In the data rows, the value 128 means zero.
Here are some points, one per row:
127 107 129 101 117 146 131 136 131 103 128 167 89 148 116 123 90 140 89 149 151 161 116 92 155 128 141 104 93 178 69 118 108 100
127 131 171 141 122 133 205 97 113 60 105 61 187 92 171 126 172 143 162 105 154 158 187 142 71 167 118 89 128 132 113 149 159 154
144 157 132 98 91 106 150 131 136 107 140 189 76 133 116 90 103 98 128 148 162 138 141 112 108 101 120 167 145 120 128 144 148 150
105 107 131 121 163 171 101 115 101 139 184 86 77 110 125 92 95 144 134 160 116 112 80 153 125 143 137 125 75 112 134 154 106 186
126 74 96 141 150 157 92 116 158 116 102 94 133 156 85 87 143 158 95 192 148 130 69 102 172 112 112 113 178 168 153 142 124 128
157 186 121 155 136 189 114 83 148 134 105 89 122 94 101 120 191 87 85 84 148 140 120 138 125 175 124 102 115 82 158 118 118 105
86 118 145 180 121 114 137 176 139 181 142 131 116 122 136 191 131 125 148 130 128 95 129 124 144 118 150 159 157 166 119 82 121 92
122 193 130 187 125 153 59 94 164 112 116 126 112 126 91 122 137 124 108 165 148 133 95 172 104 153 130 77 57 121 185 158 96 129
139 159 110 141 106 134 150 112 170 58 101 138 182 111 70 108 136 62 96 142 101 129 125 92 176 126 102 137 83 88 111 89 116 74
140 105 60 87 188 152 119 107 91 126 158 128 202 161 123 75 137 127 69 107 142 106 76 84 140 99 114 126 191 145 139 160 99 119
101 124 145 75 115 138 84 156 141 139 156 187 63 119 155 127 119 155 87 123 130 165 161 96 143 123 159 81 103 167 86 138 129 118
126 158 161 127 80 120 158 114 82 126 141 136 190 72 154 177 119 141 144 142 78 179 167 116 84 136 128 181 186 216 88 128 94 157
100 139 141 76 98 95 96 170 154 124 168 163 58 134 186 150 94 122 123 157 158 145 141 102 153 153 133 86 98 163 96 169 163 103
110 156 108 102 154 134 69 87 139 168 100 160 124 188 134 53 143 138 145 143 112 143 109 140 158 61 134 129 188 99 176 173 137 172
89 150 168 102 135 102 111 161 107 102 155 103 119 152 222 190 172 125 143 179 100 175 185 136 172 140 146 30 88 181 102 121 135 145
154 94 132 138 161 198 102 100 143 127 65 62 137 144 124 63 209 188 133 87 145 116 91 126 93 134 111 84 168 127 139 180 144 109
157 158 158 130 145 167 149 114 102 115 111 103 81 172 97 56 142 146 172 87 155 157 130 178 49 176 121 59 99 103 82 160 159 98
155 143 140 114 89 111 127 142 161 140 108 169 55 112 107 85 104 118 120 128 150 159 128 110 135 109 82 134 169 137 137 92 118 132
103 126 151 171 123 167 141 143 118 153 102 116 147 128 116 160 164 161 164 75 151 78 124 166 75 170 124 146 143 130 133 96 146 112
85 102 64 182 115 166 127 146 112 152 152 105 146 138 115 166 96 167 113 117 164 79 123 159 74 109 177 132 117 156 142 132 110 137
154 87 164 116 181 223 134 108 93 103 128 71 77 77 140 123 150 149 144 75 123 138 90 127 104 150 139 129 113 68 138 135 142 136
139 166 133 104 143 90 145 110 101 93 149 91 147 146 171 126 137 110 127 115 144 171 164 190 116 117 113 88 148 143 173 125 104 196
178 128 134 119 126 127 192 126 134 36 98 89 160 120 131 144 153 128 114 148 132 159 150 105 192 114 81 109 148 176 113 35 106 154
149 130 143 139 86 127 119 158 128 156 163 158 76 113 98 131 122 115 112 161 163 167 108 137 83 145 76 175 186 161 99 127 113 125
90 128 109 121 132 105 83 82 173 150 95 151 132 125 139 57 116 121 139 139 129 132 120 97 148 65 155 159 201 126 174 194 152 179
169 162 106 95 164 112 153 159 103 145 180 143 77 189 141 83 128 87 85 111 147 138 120 144 112 136 83 104 92 146 122 150 120 121
123 127 131 138 134 123 60 152 103 160 130 132 137 124 125 130 161 134 130 157 101 130 84 86 134 118 107 173 224 184 120 166 110 108
123 130 139 76 74 143 127 87 145 165 106 211 60 119 125 91 94 106 109 127 138 168 142 115 122 91 146 122 162 122 163 136 132 171
77 100 149 74 144 132 103 163 121 123 195 125 63 61 203 181 96 131 127 140 71 116 131 95 175 123 139 131 93 112 93 181 139 124
80 154 156 188 127 95 153 163 97 189 153 170 146 157 113 150 125 126 183 116 89 84 128 178 77 125 117 192 145 155 121 123 103 115
148 83 110 129 156 156 112 136 134 79 85 127 156 167 123 69 159 139 101 168 119 121 68 81 190 129 122 111 189 143 130 93 135 94
102 112 107 140 127 169 145 104 112 175 122 134 151 144 142 140 116 142 153 65 140 94 160 137 94 114 177 136 133 114 166 104 129 112
85 106 124 174 167 134 166 117 114 123 103 121 148 195 111 131 141 148 164 123 118 100 129 187 96 144 128 133 95 125 109 80 142 68
75 109 122 182 115 102 173 164 134 134 139 169 191 129 117 158 98 125 166 146 116 82 139 137 102 135 92 220 142 151 90 97 148 92
124 159 79 145 176 104 159 162 72 167 179 105 146 195 156 131 133 92 92 62 137 61 123 197 96 123 110 159 109 135 170 131 120 117
137 92 140 109 163 91 110 119 100 160 91 142 125 112 101 180 130 183 128 118 107 108 129 100 132 181 180 75 89 102 112 156 141 111
185 115 29 76 175 71 138 141 71 188 172 141 158 140 107 158 118 122 54 86 127 114 121 115 143 160 131 163 123 88 153 152 120 159
146 152 130 120 105 93 192 113 147 78 133 114 170 115 183 141 127 96 164 146 130 162 176 99 127 106 122 135 160 144 137 121 122 193
122 166 162 109 137 124 131 139 127 142 121 147 50 161 129 95 118 134 146 131 137 169 135 159 110 143 128 87 108 131 94 157 138 111
125 76 103 155 110 29 71 147 149 148 132 117 103 125 90 163 107 180 119 200 161 115 110 110 130 155 165 137 63 120 160 173 143 170
99 106 137 155 117 147 186 159 121 118 102 98 170 154 124 132 142 144 148 86 148 68 150 162 74 121 141 149 103 95 139 131 163 99
109 103 113 152 136 130 166 169 142 112 84 132 154 141 96 124 111 131 133 119 132 86 121 121 187 113 118 151 135 146 131 9 120 87
169 89 140 92 162 172 148 139 103 120 144 117 116 69 129 119 87 105 129 146 87 118 82 77 177 116 81 168 139 101 108 52 117 117
65 92 134 187 93 143 111 165 85 178 168 183 150 122 152 207 106 146 142 121 101 92 162 131 120 132 144 160 134 175 97 122 128 84
117 145 121 82 88 93 142 157 148 111 123 159 82 127 135 102 101 101 133 152 157 145 128 101 152 98 113 111 101 137 88 139 157 117
170 103 121 101 111 181 185 120 127 89 99 148 117 154 116 92 104 150 112 104 134 158 100 106 88 156 113 93 101 144 91 119 127 84
88 86 96 134 114 152 175 148 126 120 97 136 183 145 104 147 100 160 111 140 129 77 105 138 136 112 144 150 97 162 126 69 104 84
151 128 152 126 136 105 197 125 110 48 104 120 193 149 140 102 128 116 148 181 92 167 158 147 171 126 85 91 118 174 95 51 117 124
124 177 99 163 106 127 103 97 175 98 127 112 154 100 101 124 123 78 104 129 155 135 109 117 121 137 113 134 89 99 145 148 102 106
120 93 120 118 152 188 75 123 113 129 106 122 162 159 141 108 141 185 112 145 120 117 93 87 136 114 164 78 149 161 130 187 126 102
120 95 120 132 115 156 85 130 109 102 167 112 92 63 148 138 73 144 148 164 121 105 99 134 94 122 133 197 108 114 115 180 108 179
127 126 107 154 84 116 131 104 156 66 141 57 144 94 156 127 137 160 140 180 193 165 168 147 117 114 159 121 91 203 154 147 117 203
150 132 111 99 110 15 115 116 153 166 103 176 107 125 101 126 89 128 144 141 104 122 147 100 175 116 172 169 135 57 185 133 176 177
143 70 86 160 115 27 86 115 157 141 115 146 101 118 84 150 122 163 137 182 161 115 107 133 140 131 156 150 74 116 145 170 131 175
115 134 162 98 95 98 153 147 115 71 140 72 164 113 196 159 137 133 135 148 137 160 197 123 165 138 127 78 112 157 109 128 141 135
164 165 125 124 134 190 121 89 139 124 135 116 172 105 116 122 159 85 77 36 101 128 148 119 103 158 133 77 110 76 133 141 99 77
186 64 87 117 157 46 163 142 147 113 67 156 131 123 62 138 114 132 111 184 105 107 104 95 232 150 107 124 139 94 91 37 116 92
114 118 96 146 171 128 114 120 128 121 70 142 161 196 115 39 121 135 120 180 86 142 93 107 183 95 96 104 166 119 110 122 127 110
136 135 142 145 84 85 136 156 105 145 165 181 110 100 120 112 105 84 142 167 138 148 133 116 41 139 81 222 153 169 67 162 114 116
137 79 144 79 147 171 142 111 117 91 119 109 118 89 154 100 83 107 157 113 93 112 127 114 142 125 117 165 105 53 110 130 140 143
58 116 96 200 94 111 123 143 133 126 127 114 133 139 113 156 104 160 142 156 170 69 128 143 74 126 146 181 102 160 138 124 133 139
155 219 135 141 129 123 108 106 137 146 150 139 137 132 113 110 149 66 101 114 89 143 135 160 112 122 116 127 127 56 165 129 93 91
182 88 115 141 147 99 111 135 127 162 79 116 122 101 74 150 183 180 151 109 155 139 97 152 130 167 151 102 97 80 127 136 168 139
109 127 173 115 88 126 131 131 99 123 167 113 167 86 167 204 120 133 135 158 94 169 190 113 131 129 136 97 165 212 87 129 112 140
101 122 124 162 117 127 131 156 162 157 98 153 118 137 111 167 116 113 161 93 131 104 140 129 148 88 133 164 173 123 165 64 130 141
127 172 171 109 103 109 130 88 142 132 108 116 133 137 167 125 124 105 185 142 138 193 178 169 150 83 142 89 145 130 172 118 137 217
131 170 192 134 128 139 160 79 113 107 95 108 140 147 165 134 150 126 178 136 127 174 195 169 126 136 123 98 142 123 134 137 123 188
109 116 128 158 112 161 142 117 135 158 90 108 99 132 118 143 170 143 153 65 134 100 144 172 111 110 157 136 145 109 168 87 168 123
182 123 94 56 183 177 152 137 93 137 201 76 100 102 151 131 115 87 85 55 119 94 78 99 140 125 85 157 152 71 138 114 99 180
147 140 126 76 183 149 131 124 85 154 190 129 103 114 180 95 88 94 109 87 96 121 91 165 137 89 109 143 137 34 143 146 123 182
147 134 138 119 110 110 133 146 126 129 126 174 91 167 104 63 110 112 145 180 132 159 115 141 97 132 97 122 110 139 91 102 117 113
145 158 152 115 81 120 140 89 165 115 105 129 110 91 161 148 143 113 150 98 134 205 176 128 186 65 124 95 198 131 196 90 150 237
79 120 124 135 116 122 130 169 143 145 138 134 100 130 134 184 144 134 149 119 138 79 132 135 190 114 158 120 132 159 149 84 129 90
144 174 118 139 103 137 133 81 190 68 107 137 168 107 87 100 123 83 108 132 110 122 133 114 167 145 115 143 93 96 125 102 127 85
116 91 122 120 123 11 69 144 147 152 153 151 92 123 132 191 132 169 114 178 120 98 131 103 175 148 169 122 68 121 110 161 159 146
188 180 127 105 161 119 185 114 86 125 188 59 173 173 175 120 164 101 107 101 142 142 176 164 112 124 89 100 123 142 136 136 111 188
117 189 147 171 129 147 93 100 169 121 123 113 140 127 93 109 160 106 131 129 125 151 95 188 92 174 144 94 91 85 131 146 100 97
225 116 66 97 174 48 126 159 105 181 188 117 127 158 90 147 140 101 72 72 142 111 112 110 169 156 124 167 139 86 174 126 115 168
152 138 166 134 96 113 112 168 136 162 141 162 71 101 105 144 101 100 126 156 147 166 117 125 84 154 91 184 190 186 80 129 112 112
167 206 176 153 109 165 86 125 155 139 127 144 144 80 122 166 167 85 114 116 103 139 122 108 122 163 123 153 150 101 119 101 115 75
148 154 134 114 133 156 139 80 166 80 91 165 188 107 74 133 110 77 80 129 77 139 112 81 159 95 120 103 118 89 118 58 108 56
82 105 141 177 116 144 156 113 127 133 109 75 159 152 149 141 148 149 165 64 149 75 133 159 52 158 158 132 83 119 115 130 191 107
107 83 96 112 160 157 72 100 104 131 136 109 158 151 134 93 148 172 86 112 151 122 89 103 124 97 141 107 155 158 143 198 95 121
68 118 148 145 123 114 113 176 135 127 129 129 128 154 183 205 125 134 139 112 127 54 167 148 142 129 178 124 86 153 102 151 168 91
77 127 108 147 101 107 147 141 139 146 104 153 148 135 130 140 97 119 170 131 130 79 167 132 138 98 127 187 125 126 157 99 156 114
123 108 142 138 152 163 111 117 120 109 107 95 179 160 113 70 158 166 151 117 134 118 122 113 85 146 127 160 175 123 114 224 150 110
127 178 133 123 105 169 94 72 186 159 119 179 148 69 109 137 126 81 107 119 88 159 151 117 125 113 150 138 145 88 166 125 99 109
172 75 149 137 156 122 137 125 108 163 76 135 156 115 95 145 149 195 142 85 115 125 129 118 101 171 171 84 86 67 105 167 148 114
107 142 168 70 185 140 91 153 99 145 219 125 59 112 208 169 101 160 141 138 60 118 114 119 190 116 125 90 82 96 101 150 138 104
149 121 131 137 102 152 110 151 145 130 121 118 53 124 78 108 141 134 121 150 189 158 99 141 78 153 117 122 119 181 127 139 117 155
Along one direction, these points spread out more than along any other. Take the direction at right angles to it along which they spread out most. Then take the direction at right angles to both along which they spread out most. Go by this last direction. How many in every 100 of the points above lie lower along it than each point below? Round to a whole number. More than half of the points above lie lower than the first one.
123 108 142 138 152 163 111 117 120 109 107 95 179 160 113 70 158 166 151 117 134 118 122 113 85 146 127 160 175 123 114 224 150 110 36
172 75 149 137 156 122 137 125 108 163 76 135 156 115 95 145 149 195 142 85 115 125 129 118 101 171 171 84 86 67 105 167 148 114 61
77 100 149 74 144 132 103 163 121 123 195 125 63 61 203 181 96 131 127 140 71 116 131 95 175 123 139 131 93 112 93 181 139 124 72
151 128 152 126 136 105 197 125 110 48 104 120 193 149 140 102 128 116 148 181 92 167 158 147 171 126 85 91 118 174 95 51 117 124 10
127 126 107 154 84 116 131 104 156 66 141 57 144 94 156 127 137 160 140 180 193 165 168 147 117 114 159 121 91 203 154 147 117 203 8
182 123 94 56 183 177 152 137 93 137 201 76 100 102 151 131 115 87 85 55 119 94 78 99 140 125 85 157 152 71 138 114 99 180 89
85 102 64 182 115 166 127 146 112 152 152 105 146 138 115 166 96 167 113 117 164 79 123 159 74 109 177 132 117 156 142 132 110 137 50
127 172 171 109 103 109 130 88 142 132 108 116 133 137 167 125 124 105 185 142 138 193 178 169 150 83 142 89 145 130 172 118 137 217 4
155 219 135 141 129 123 108 106 137 146 150 139 137 132 113 110 149 66 101 114 89 143 135 160 112 122 116 127 127 56 165 129 93 91 38
68 118 148 145 123 114 113 176 135 127 129 129 128 154 183 205 125 134 139 112 127 54 167 148 142 129 178 124 86 153 102 151 168 91 24
144 157 132 98 91 106 150 131 136 107 140 189 76 133 116 90 103 98 128 148 162 138 141 112 108 101 120 167 145 120 128 144 148 150 62
101 124 145 75 115 138 84 156 141 139 156 187 63 119 155 127 119 155 87 123 130 165 161 96 143 123 159 81 103 167 86 138 129 118 54
89 150 168 102 135 102 111 161 107 102 155 103 119 152 222 190 172 125 143 179 100 175 185 136 172 140 146 30 88 181 102 121 135 145 3
152 138 166 134 96 113 112 168 136 162 141 162 71 101 105 144 101 100 126 156 147 166 117 125 84 154 91 184 190 186 80 129 112 112 59
126 158 161 127 80 120 158 114 82 126 141 136 190 72 154 177 119 141 144 142 78 179 167 116 84 136 128 181 186 216 88 128 94 157 9
